Here are some points, one per row:
[-22 -47  -4  52 -42   1  27 -28 -56  21 -18  47  -5 -22  33  24  -3  67
   0  69   9 -23  -3 -39  14 -33  52 -58  24 -32  16 -47  15  36 -74  -9
  35 -54  85 -51 -70 -20 -15 -11]
[  8 -14 -61  18  -1  40   6 -19 -35 -80 -54 -60 -55 -32  23  30  37 -15
   9 -16   6  13 -22  33  62   1  35  69  11  49 -18  19  -5  72   6  55
   6 -43   0  33   8   0  -6  95]
[ -8  15  10   6  54  -6  23 -51  20 -18  51 -29  67 -17   5 -21  37 -46
  53  20   1  74  -9  12  -7  38 -25 -21 124 -27  74 -38 -16  27  -5 -36
 -61 -41  -3 -35  72 -67  -6  27]
[-30  -8  -6  12 -31   5  55   7  60  -4 -20 127  29 -14 -40 -59   9 -30
 -67   5 -32  53 -41 -53 -14   2   7  45  10   3 -37  28 -41  70  10  16
   3  69 -16 -24  23   3 -66  19]
[ 61   0  60  84  28 115  -4  18  -3  -5   0  10  48  52 -25 -11  23  32
  51  33   6 -41 -32 -15  -2   8 -58 -51  40  80 -72   4  61  17  40  34
  -6  17 -62 -31 -53  26  28  -5]
[ 19  -3   3  25 -29  52 -41  12  21 -38  36  35  -4 -23 110 -45 -19  62
  -3 -20 -22   2 -59  18  98  -2  91 -45 -19 -38  53   5 -36 -45  18 -64
 -21   9 -31   8   3  22   9  43]
[ -21   95   -9 -104   57   85   93   -8  -25  -15  -46   14   16   45
  -50   -2   27   37  -14  -72   41  -34  -35   -2   41   32    5  -35
   -8  -18   45   -2  -17   -5  -21   14   34  -32    7    2   13  -62
    3  -52]
[-25  -5 -97 107  60   1 -50 -45  -9  61 -15 -25  62 -54  -6  -3  65  46
 -46 -25   5  40 -20  13 -40   2  53 -36 -69  12  12 -59  35 -43  43  27
 -38  44  23  29 -27 -16 -30 -14]
[ -2  63 -10 -23 -32  -5   9 -39  15 -38  14 -24  10  29 -26   9 -45   8
  29 -24 -57  88  89 -36 -20 -53  58 -44  -7 -30 -73  51  26  -4 -61   9
 -16  55 -19  41 -32 -36  24  37]
[-42   1 -19 -24 -36 -28 -22 -40   5 -14 110 -31  57  91 -11  78   5 -49
   4  -8   4 -43 -47 -42   0 -20  11 -26 -44   5 -52 -91 -64  25  27  17
  44  -6  -4  32  23  29  26  23]
[-68 -74 -62 -11  46  33  -9 -12 -33 -72 -18  55  27 -15  13 -35 -59 -12
  21 -45  -4 -79  42  30 -57  33 -41  52   4 -16 -29 -38   0 -33 -61 -43
 -30   9 -49  -7 -24  18   0   7]
[-16  23  -4 -48  -5   4 -48 -18 -29 -10  -6 -31   9  34  19 -16  42 -37
  37  81  32  15 -60 -26 -77 -34 -21   9 -53 -71  72  58 -10  -1  -8 -13
  -3  43 -69  23 -73  -6 -34 -25]
[ 25 -24 -36  31  40 -61  64  -1  35  26 -29  47  96  46  20  14 -32  10
  39  -1  42  13 -17  -1   6  12  20  72   8 -29 -27  98 -21 -52  -6  12
 -10 -74  43  45  25  62   7 -48]
[-13  -6  -8 -16 -44 -19  45 -30   6  26 -29 -35 -49 -40 -64 -26 -73 -56
  77 -16  66  33 -60  83  27 -35   3 -48  17  23 -21 -34   3 -25  12 -56
  30  35   3 -43   3  54 -57 -37]
[ -3  43 -29  27 -31  -6 -36  67  24 -10 -23  17  47   9 -46  31 -48  23
  -9  56 112  12  56  71  23  -2 -12  18 -33 -27  57 -24  30  51 -15 -14
  58  52 -32  -3  78 -19  25  26]
[ 45  20  96   8  -6 -28  47 -38 -51  19 -40   6 -41 -21  68 -23 -18 -17
   5 -26  23  -4  32 -12 -79  29  47  10 -78  46  -7  -5 -24  82  45 -18
  -1 -23 -33 -12  57 -12  71 -49]
[ 85 -43   1 -24   0 -23  18 -41 120 -39 -27 -39  16 -37  11 -55  21 -43
   4  43  44 -46  56 -47  26  24 -25 -32 -28  -4   1 -24 -17 -48  -8   9
  67  25   5  52 -39 -41 -28   9]
[ 13 -22  20   0 -35  76 -37  21  58  87 -24 -43   3  -5  -3  11 -52   9
  -9 -35 -65  -2  -1  13 -52 -41  24  69  39  74  62 -26 -94  -9 -30  -8
  27  -8   4  19  -8 -52  52 -26]
[-24  57  -7 -17 -86 -64  23 -25  42 -24  46  14  -1 -28  11 -13  97  88
  35 -45  19  22  20  94 -22 -17 -53  15  13  15   1 -20 -17  -6  -1  43
   2 -57 -55 -27 -49   2 -18 -30]
[ 25 -30 -44  28 -52  19  12  -4 -23 -23  -9  -3 -35  49 -72  51  46  14
 -13  11 -34 -25  29 -44 -33  10  54  35  39 -30  16  -1  55 -29 122 -94
  18 -48 -18  17  -3 -32 -41 -15]
[ 44   2 -45 -52  41   8 -59  64  -9  16 115  30 -45 -53 -34  -3   6  18
  25 -13  63   4  12 -63 -50  -7  16 -12 -29  83 -22  24  -3 -60 -19 -17
 -26 -33  15 -52  23 -25 -51  55]
[-25   9 -20  16  53 -13  27 126  15 -45  77 -87   6 -11  27 -64  -2  -3
 -18 -10 -52   8 -12 -27  -8 -25  -6  19 -14  34  17 -10  89  33 -17   4
  47   1  33 -19   5  49 -17 -67]
[ 39  24  36 -57 -12  -9 -91  -7  31 -18 -67  43  39 -17 -14  15  37   0
 -33 -51  11 -22  -5 -24 -17 -38 -35  -8  43 -10 -15 -21  21  60 -37 -54
 -73  -1  75  62  27  95 -21 -12]
[-34 -77  50 -22  97 -21 -48 -28  -5 -16  32  28 -34 -12 -95 -20  24  -1
 -21   1 -20  57  31  -3  33 -30   1 -14   4 -15  16  34 -34   1  12 -13
  53 -34 -27 -15 -37  57  76   4]
[ -36   39  -14  -28   26  -39  -17   19   30  -20   13    1  -14  -37
    1   16 -126  -26  -68   47  -27  -12    5    1   16  -11  -30  -51
  -11   12  -11   21    4   33   69   17  -64  -84  -42   14  -34  -21
  -11  -39]
[-39  17  46  62 -13 -53  34 119  15  25  -1 -29 -36 -34 -45  23  72 -53
  -9 -10  -9 -48 -23  20 -13  74  40 -24   1 -63 -61  -2 -16   8 -31 -43
 -23 -18  10  46 -54 -43  47  36]
[-10   9   7 108 -27 -44 -22 -50   2   3  -7  -4 -56  42  -2  25  -8  -8
   5 -80 -28 -49   9 -39  -8  70 -21 -62  -1  30  95  65  -1  15 -36  13
  25   3  -3 -16  15  29 -65  19]
[-13 -20   6 -47  11  19 -24 -20  51  74  -7  28   4  57  88  37  31 -81
 -12 -37  -9 -20  15  85  16 -24  39  15 -26  13 -13  35  88  18  10 -31
  12 -10  29 -82 -39 -38  -1  32]
[-26 -72 -36 -28 -53 -30  64  11 -42  39  12 -24  29   1   8 -25  13   4
   8 -44  23  -5  10 -46  55 -59 -91 -35  -3  14  18  75  -5  14  23 -16
 -40  59  11  30 -11 -59  69  30]
[ 10  23  90  27  -3   4  -6 -26 -89  20  44  19  75 -73 -14  25  15 -58
  -5   7 -14 -43   5  24  38 -86  48  55  -3  56  64  -9  40 -97 -23  61
 -23  34 -20  43   8  -7 -60  46]
[ 11 -37  52 -25   2 -30 -12  -6  26 -79   9  19 -30 -21 -37  39 -38  52
  38  18 -35 -49 -61  56 -39  11  34  22  -8 -10  33  18  37 -20  45  79
 -20  76  93 -22  37 -50  55 -16]
[  9  24 -82 -28   1 -21 -12 -24 -10  37  -4  14 -51 -27  40 -16  48 -18
 -38  65 -16 -59   8  28 -13 -25  15 -46  97  -3 -30  20  16 -13 -38  34
  53  34 -63  28  96  13  44 -54]
[ 94 -25 -25 -44  72 -26  31  90 -63  40 -14   2  -1   6   2  27 -17  11
  12  -7 -61   3  41  30  -8 -39 -23 -28  -3 -48  14 -42 -65  38  22  40
  -9   3 -19 -33 -22  54 -66  43]
[ 101  -17   33   30  -20   37   15    2  -11   18   59   18 -108   68
    2  -16  -33  -23  -53  -22   -1   58  -34    8   14   14  -95   34
  -24  -75  -48  -48   38    1  -51   38  -17  -40    7   17   20  -51
   21  -49]
[-38  39  -8  54  17  30  21  -7  27 -41 -56 -37 -57  17  18  47  52 -19
  10  47 -39 -15  37 -19  44 -45 -17   9 -47  15   8  -5 -58 -53 -24 -24
 -91  17  28 -92  36  19  15 -35]
[-45 -48  94 -53 -26 -27  -8  -3 -12  40 -52 -83 -17 105   0 -97 -14  69
 -46  43   8  -7  12  22  11  48  39  11   0  11 -13 -10  14  -8 -20  39
 -44 -27   0 -12  45   6 -39  40]
[-22  45  28   5  19 -17 -46 -10 -69 -30  -8 -39  18 -17  61  19  -7  33
 -42  15   4  30   6  29   3   9 -82  -1  35   8 -78  37 -60 -26  28 -64
 101  53  64   9  13 -49 -41   2]
[ -6  22 -13 -34 -21 -30 -67  15 -33  14 -46   2  11 -41   9   4 -28 -38
   1 -34  25  34  17 -86  42  88   1  69  66 -37  -3 -46   9 -31  28  63
  -2  26  -4 -64 -62  30  42 -29]
[-38  25 -11 -37 -17  49  44 -21  10  79  46  48  -1 -51  10  24   4  19
  67  76 -56  28  30  -3  -1  92 -41  49 -47  17  13  25  22 -21  17 -18
   3  20  47  87   4 111   1  31]
These points spread out most along one direction. Take the direction at right angles to it along which they spread out most. Go by this last direction. Where along it does each point below lie, from 0 to 99? The average is 50, and the first point in the table lies past the average. One standard deviation of the points above along it is 16.
[-22 -47  -4  52 -42   1  27 -28 -56  21 -18  47  -5 -22  33  24  -3  67
   0  69   9 -23  -3 -39  14 -33  52 -58  24 -32  16 -47  15  36 -74  -9
  35 -54  85 -51 -70 -20 -15 -11] 73
[-26 -72 -36 -28 -53 -30  64  11 -42  39  12 -24  29   1   8 -25  13   4
   8 -44  23  -5  10 -46  55 -59 -91 -35  -3  14  18  75  -5  14  23 -16
 -40  59  11  30 -11 -59  69  30] 39
[ -2  63 -10 -23 -32  -5   9 -39  15 -38  14 -24  10  29 -26   9 -45   8
  29 -24 -57  88  89 -36 -20 -53  58 -44  -7 -30 -73  51  26  -4 -61   9
 -16  55 -19  41 -32 -36  24  37] 38
[ 101  -17   33   30  -20   37   15    2  -11   18   59   18 -108   68
    2  -16  -33  -23  -53  -22   -1   58  -34    8   14   14  -95   34
  -24  -75  -48  -48   38    1  -51   38  -17  -40    7   17   20  -51
   21  -49] 56
[ -3  43 -29  27 -31  -6 -36  67  24 -10 -23  17  47   9 -46  31 -48  23
  -9  56 112  12  56  71  23  -2 -12  18 -33 -27  57 -24  30  51 -15 -14
  58  52 -32  -3  78 -19  25  26] 40
[-16  23  -4 -48  -5   4 -48 -18 -29 -10  -6 -31   9  34  19 -16  42 -37
  37  81  32  15 -60 -26 -77 -34 -21   9 -53 -71  72  58 -10  -1  -8 -13
  -3  43 -69  23 -73  -6 -34 -25] 37
[ 25 -24 -36  31  40 -61  64  -1  35  26 -29  47  96  46  20  14 -32  10
  39  -1  42  13 -17  -1   6  12  20  72   8 -29 -27  98 -21 -52  -6  12
 -10 -74  43  45  25  62   7 -48] 23
[-30  -8  -6  12 -31   5  55   7  60  -4 -20 127  29 -14 -40 -59   9 -30
 -67   5 -32  53 -41 -53 -14   2   7  45  10   3 -37  28 -41  70  10  16
   3  69 -16 -24  23   3 -66  19] 26
[-38  25 -11 -37 -17  49  44 -21  10  79  46  48  -1 -51  10  24   4  19
  67  76 -56  28  30  -3  -1  92 -41  49 -47  17  13  25  22 -21  17 -18
   3  20  47  87   4 111   1  31] 22
[-22  45  28   5  19 -17 -46 -10 -69 -30  -8 -39  18 -17  61  19  -7  33
 -42  15   4  30   6  29   3   9 -82  -1  35   8 -78  37 -60 -26  28 -64
 101  53  64   9  13 -49 -41   2] 41
[ -6  22 -13 -34 -21 -30 -67  15 -33  14 -46   2  11 -41   9   4 -28 -38
   1 -34  25  34  17 -86  42  88   1  69  66 -37  -3 -46   9 -31  28  63
  -2  26  -4 -64 -62  30  42 -29] 34
[ 85 -43   1 -24   0 -23  18 -41 120 -39 -27 -39  16 -37  11 -55  21 -43
   4  43  44 -46  56 -47  26  24 -25 -32 -28  -4   1 -24 -17 -48  -8   9
  67  25   5  52 -39 -41 -28   9] 37
